500 stands for zero in the data rows.
Here are some points, each followed by its number:
array([410, 366, 366, 371, 366, 612, 690, 673, 366, 690, 540, 488, 683, 366, 382, 373, 690, 366,
       690, 446, 366, 435, 415, 366, 396, 690, 366, 575, 590, 388, 499, 366, 392, 690, 367, 403,
       368, 635, 468, 595, 561, 690, 660]) 0
array([366, 463, 366, 619, 518, 440, 366, 690, 668, 386, 498, 432, 608, 460, 375, 690, 377, 389,
       565, 430, 511, 366, 690, 397, 366, 399, 366, 690, 366, 366, 449, 690, 378, 366, 570, 690,
       366, 448, 458, 653, 457, 366, 366]) 1
array([423, 372, 366, 397, 366, 690, 690, 366, 366, 584, 624, 366, 366, 366, 396, 372, 629, 368,
       584, 628, 366, 413, 430, 366, 451, 631, 366, 690, 574, 366, 690, 690, 374, 610, 471, 366,
       366, 690, 493, 580, 690, 690, 473]) 2
array([417, 599, 659, 497, 662, 366, 366, 366, 690, 366, 372, 436, 454, 520, 475, 386, 410, 458,
       366, 366, 678, 522, 366, 580, 378, 498, 489, 366, 404, 633, 404, 479, 449, 366, 570, 425,
       565, 366, 502, 370, 468, 448, 434]) 3
array([534, 682, 496, 585, 667, 418, 367, 485, 366, 397, 410, 469, 479, 366, 556, 412, 564, 690,
       366, 377, 587, 532, 380, 690, 596, 460, 554, 366, 483, 672, 366, 368, 690, 379, 398, 493,
       690, 417, 366, 387, 366, 386, 658]) 4
array([366, 574, 690, 366, 600, 366, 417, 408, 427, 420, 529, 414, 420, 505, 579, 494, 393, 454,
       381, 548, 510, 429, 403, 368, 366, 417, 466, 521, 457, 373, 690, 465, 452, 366, 690, 690,
       666, 607, 690, 503, 458, 398, 509]) 5
array([407, 366, 521, 373, 366, 583, 690, 590, 690, 690, 690, 374, 690, 378, 366, 573, 690, 415,
       690, 690, 402, 392, 690, 372, 371, 690, 366, 387, 690, 386, 441, 650, 373, 690, 690, 366,
       366, 453, 505, 690, 586, 366, 366]) 6
array([400, 366, 588, 366, 436, 598, 552, 366, 421, 585, 567, 400, 366, 417, 440, 429, 690, 612,
       471, 469, 580, 526, 519, 366, 482, 469, 450, 472, 525, 423, 442, 516, 366, 690, 437, 366,
       398, 412, 366, 468, 690, 366, 390]) 7
array([690, 690, 584, 690, 504, 366, 388, 407, 611, 366, 389, 690, 602, 690, 690, 460, 366, 690,
       454, 366, 504, 690, 367, 690, 690, 366, 416, 366, 388, 690, 366, 399, 690, 384, 512, 409,
       690, 400, 397, 366, 366, 366, 690]) 8
array([413, 376, 380, 366, 432, 690, 366, 690, 366, 690, 690, 375, 554, 366, 366, 388, 394, 366,
       690, 690, 366, 372, 673, 391, 390, 690, 451, 690, 690, 409, 690, 474, 387, 402, 665, 690,
       376, 690, 466, 690, 519, 690, 446]) 9
array([560, 690, 366, 588, 690, 366, 416, 372, 366, 374, 403, 690, 398, 690, 656, 690, 377, 436,
       366, 366, 690, 690, 366, 690, 672, 498, 592, 408, 376, 499, 366, 379, 690, 412, 393, 366,
       690, 366, 433, 366, 388, 366, 444]) 10
array([411, 546, 470, 389, 486, 633, 690, 690, 643, 454, 484, 546, 690, 651, 374, 544, 675, 690,
       492, 642, 366, 395, 663, 402, 548, 587, 690, 387, 493, 530, 438, 611, 375, 690, 548, 443,
       366, 426, 690, 486, 580, 484, 366]) 11
array([401, 389, 690, 387, 366, 467, 543, 366, 624, 593, 565, 366, 690, 366, 397, 405, 689, 408,
       677, 500, 407, 366, 490, 397, 366, 398, 403, 379, 690, 370, 416, 534, 366, 690, 574, 370,
       366, 554, 664, 594, 477, 452, 528]) 12
array([489, 435, 517, 539, 470, 417, 366, 483, 553, 387, 371, 388, 366, 401, 432, 505, 465, 551,
       501, 391, 570, 561, 398, 487, 459, 440, 690, 569, 512, 557, 378, 529, 537, 390, 529, 521,
       451, 543, 366, 524, 534, 366, 690]) 13
array([427, 438, 539, 591, 502, 375, 366, 690, 435, 400, 392, 471, 634, 409, 459, 540, 366, 666,
       547, 498, 511, 423, 690, 428, 366, 422, 480, 551, 370, 474, 595, 443, 432, 434, 392, 690,
       522, 366, 636, 375, 383, 483, 366]) 14
array([439, 690, 366, 630, 448, 366, 550, 412, 671, 473, 366, 628, 554, 372, 366, 366, 448, 366,
       366, 366, 690, 567, 380, 584, 690, 431, 609, 405, 366, 674, 408, 468, 603, 690, 402, 444,
       592, 366, 429, 444, 366, 436, 567]) 15
array([439, 382, 517, 366, 366, 690, 690, 452, 654, 690, 690, 458, 597, 366, 366, 394, 589, 366,
       690, 612, 366, 378, 390, 376, 395, 517, 415, 690, 690, 406, 543, 690, 382, 603, 366, 426,
       366, 690, 366, 690, 690, 547, 366]) 16
Which two points above are nearest to each new point by angle, seen from the average point of the numbered points? Their numbers follow each, smallest number first.
array([412, 377, 447, 388, 565, 678, 604, 366, 366, 366, 625, 389, 383, 498, 366, 676, 690, 690,
       690, 678, 413, 464, 690, 366, 468, 406, 690, 367, 445, 395, 598, 441, 366, 555, 634, 542,
       366, 436, 659, 690, 533, 445, 366]) ~ 7 11
array([476, 370, 690, 367, 402, 674, 381, 424, 643, 441, 411, 389, 366, 634, 620, 366, 368, 461,
       415, 476, 404, 400, 406, 401, 407, 405, 563, 568, 447, 465, 690, 690, 407, 409, 376, 544,
       373, 683, 544, 557, 394, 635, 690]) ~ 5 13
array([382, 433, 578, 366, 366, 427, 428, 690, 607, 488, 494, 402, 571, 418, 366, 403, 505, 582,
       493, 443, 374, 399, 690, 366, 425, 380, 437, 491, 478, 366, 400, 464, 375, 532, 421, 419,
       366, 527, 451, 622, 625, 418, 403]) ~ 1 12
array([614, 502, 431, 639, 690, 389, 529, 434, 366, 378, 383, 690, 432, 690, 678, 690, 371, 366,
       390, 613, 568, 595, 385, 553, 561, 550, 416, 510, 366, 487, 543, 387, 631, 406, 406, 654,
       681, 376, 405, 366, 390, 414, 410]) ~ 8 10
array([440, 366, 690, 366, 366, 606, 512, 409, 690, 638, 570, 377, 366, 386, 366, 366, 413, 445,
       415, 690, 366, 454, 385, 420, 418, 451, 366, 404, 690, 366, 467, 579, 378, 438, 495, 366,
       406, 690, 418, 690, 690, 677, 690]) ~ 2 16
array([598, 467, 528, 570, 602, 366, 366, 393, 368, 448, 381, 374, 366, 463, 483, 366, 366, 524,
       478, 366, 544, 525, 574, 559, 393, 388, 466, 452, 555, 463, 449, 387, 568, 366, 551, 498,
       599, 419, 366, 412, 366, 690, 596]) ~ 3 4
array([535, 461, 690, 483, 529, 492, 626, 366, 380, 401, 377, 384, 366, 595, 647, 393, 690, 690,
       367, 366, 690, 532, 366, 552, 597, 414, 690, 584, 366, 584, 549, 381, 499, 366, 690, 431,
       552, 381, 622, 374, 366, 690, 690]) ~ 4 8
